Here are some numbered points:
[-0.31 0.37 -0.41 -0.05 1.55 0.84 0.35 -1.47 1.41 0.31 0.58 1.82] 0
[-0.32 0.27 0.40 -0.02 1.68 0.55 -0.11 -0.44 2.11 -0.35 0.46 0.51] 1
[0.10 -0.65 0.38 0.02 2.32 0.38 1.76 0.06 -0.70 -0.20 -1.44 -2.05] 2
[-0.49 0.83 0.41 0.13 -0.90 -0.59 -0.34 -0.66 1.64 0.39 -0.73 0.67] 3
[-0.72 -0.22 0.37 -0.52 -2.24 1.12 -0.01 1.71 3.09 1.74 1.47 4.88] 4
[0.56 0.18 -0.33 0.30 -1.73 -0.08 -0.95 0.35 -1.16 -1.72 -1.61 -2.41] 5
[0.50 -0.02 -0.35 -0.13 1.11 -0.77 -0.77 -0.45 0.50 -0.31 -0.84 -2.25] 6
[1.03 0.24 -0.50 -0.22 -0.15 0.00 -0.96 0.44 -4.12 -0.90 -2.12 -2.19] 7
[0.61 -0.31 -0.16 -0.11 -1.37 -1.60 -0.58 0.07 1.77 -1.53 -1.63 -1.34] 8
[0.31 -0.43 -0.47 -0.22 3.13 2.25 1.64 2.22 -2.02 -1.85 -1.16 -2.42] 9
[-0.52 0.58 0.10 0.21 -0.32 0.81 0.30 -1.21 1.23 0.76 -0.58 2.85] 10
[-0.06 -0.05 -0.04 -0.21 2.74 0.61 0.28 -0.50 2.06 -0.22 0.76 -0.57] 11
[-0.07 0.61 0.72 0.50 0.31 -0.02 -0.16 -0.10 1.48 -0.53 -0.49 0.01] 12
[-2.15 -0.03 1.54 1.09 -3.40 0.63 0.55 -1.32 3.17 2.22 1.03 7.38] 13
[-0.47 0.07 -0.18 -0.16 0.02 0.58 0.03 -0.74 1.47 0.92 2.63 0.64] 14
[0.67 -0.29 -0.11 -0.03 3.36 0.65 0.42 -0.16 1.22 -1.53 -1.74 -2.33] 15
[1.02 0.05 -0.10 -0.21 2.92 0.86 0.68 0.49 -2.49 -0.89 -1.40 -2.57] 16
[-0.33 -0.49 0.13 -0.16 0.74 0.97 0.51 -0.86 2.22 -0.10 1.44 1.29] 17
[0.55 -0.17 0.62 0.31 -3.38 -1.45 -0.83 1.12 -0.57 -0.79 -0.91 -2.10] 18
[-0.55 -0.04 0.35 -0.08 1.81 -0.64 -0.13 -0.75 1.04 1.01 1.58 0.83] 19
[0.51 -0.26 -0.35 -0.23 -1.57 0.32 -0.55 0.05 -2.57 -0.15 -0.89 -1.71] 20
[-0.86 0.21 0.22 -0.37 -1.46 0.52 0.01 -1.75 2.05 0.92 1.81 4.69] 21
[-0.24 0.81 -0.05 0.01 -0.03 0.76 0.36 -1.51 1.36 0.74 -0.51 2.97] 22
[-0.53 0.17 -0.30 0.62 0.25 -1.15 0.20 -1.62 2.57 0.47 1.71 5.13] 23
[0.24 -0.33 -0.31 0.05 0.63 -0.76 -1.21 0.95 -5.29 0.45 -0.98 -1.52] 24
[0.56 -0.50 -0.02 -0.35 2.28 0.23 2.07 0.74 -0.77 -0.17 -1.02 -2.48] 25
New points follow, each followed by the numbers of its three nearest points above, nearest first.
[0.89 -0.23 0.19 -0.17 1.26 -1.49 -1.05 1.12 -4.37 0.24 -0.86 -2.52] 24 7 16
[0.69 -0.33 -0.54 -0.42 3.20 1.43 1.17 -0.11 -0.18 -1.98 -1.37 -2.24] 15 2 25
[-0.47 -0.79 -0.50 -0.20 -1.86 0.27 -0.39 -0.29 2.65 1.88 2.53 -0.01] 14 17 3
[-0.96 -0.35 0.12 -0.16 -1.92 0.75 0.29 -0.89 1.66 2.72 5.77 1.69] 14 21 17
[-0.34 -0.59 -0.32 0.28 -4.87 0.11 -0.51 0.65 1.47 2.86 2.15 0.25] 14 3 4
[-0.74 -0.17 0.27 0.20 -1.20 -2.70 -0.31 -0.30 1.43 1.25 4.00 0.25] 14 19 17
[-0.34 0.09 0.73 0.25 -0.39 -1.67 0.43 -0.02 1.75 -1.11 1.27 3.55] 23 21 10
[-1.36 0.13 -0.32 0.81 -7.47 0.64 -0.63 0.40 1.85 3.26 3.80 2.47] 4 21 13
[0.92 -0.16 -0.45 -0.21 3.12 0.28 -0.10 0.25 -1.62 -1.21 -1.49 -2.20] 16 2 25
[0.41 0.19 -0.21 -0.11 1.44 0.31 -0.58 0.12 -0.26 0.17 -1.15 -1.79] 6 2 25
